|  0.946 |  2.296 | -0.154 |
|  1.666 |  4.406 |  1.810 |
->
| -0.154 |  4.406 |

|  0.071 |  2.481 |  5.828 | -0.260 |
|  0.632 |  1.508 |  4.787 |  1.015 |
->
| -0.260 |  4.787 |

| -0.764 |  2.819 |
|  1.979 | -4.648 |
| -1.677 |  4.366 |
->
| 2.819 | 1.979 |

|  0.107 |  2.761 |  0.002 | -1.999 |
| -2.964 |  1.538 | -1.587 | -4.564 |
|  1.089 | -1.513 | -0.980 | -2.091 |
| -1.156 | -1.630 | -0.050 | -3.083 |
| -0.559 | -1.636 |  5.401 |  3.455 |
->
| -1.999 | -1.587 | -1.513 | -1.156 |

|  1.400 | -3.796 |  2.136 | -1.568 | -0.901 |
| -1.133 | -4.963 | -2.463 |  0.162 | -2.874 |
|  0.685 | -1.053 |  0.242 |  0.749 |  1.054 |
->
| -0.901 |  0.162 |  0.242 |

|  0.387 |  1.499 |  1.582 | -3.221 |
|  2.063 | -0.406 |  0.198 | -3.357 |
|  1.673 | -1.199 | -1.729 | -3.406 |
|  4.559 |  5.673 |  2.533 | -0.421 |
->
| -3.221 |  0.198 | -1.199 |  4.559 |

|  5.129 | -0.210 |  4.591 | -3.695 |  3.029 |
| -4.219 | -0.665 |  4.760 |  2.310 | -3.627 |
| -0.205 |  2.522 | -0.375 |  2.996 | -4.563 |
->
|  3.029 |  2.310 | -0.375 |

| -0.150 | -2.021 | -3.415 |  2.360 | -5.421 |
|  0.704 |  1.514 |  2.006 | -4.162 |  2.630 |
| -0.264 |  2.333 |  2.428 | -2.817 |  3.256 |
| -0.604 |  2.360 |  2.881 |  0.083 |  3.929 |
->
| -5.421 | -4.162 |  2.428 |  2.360 |
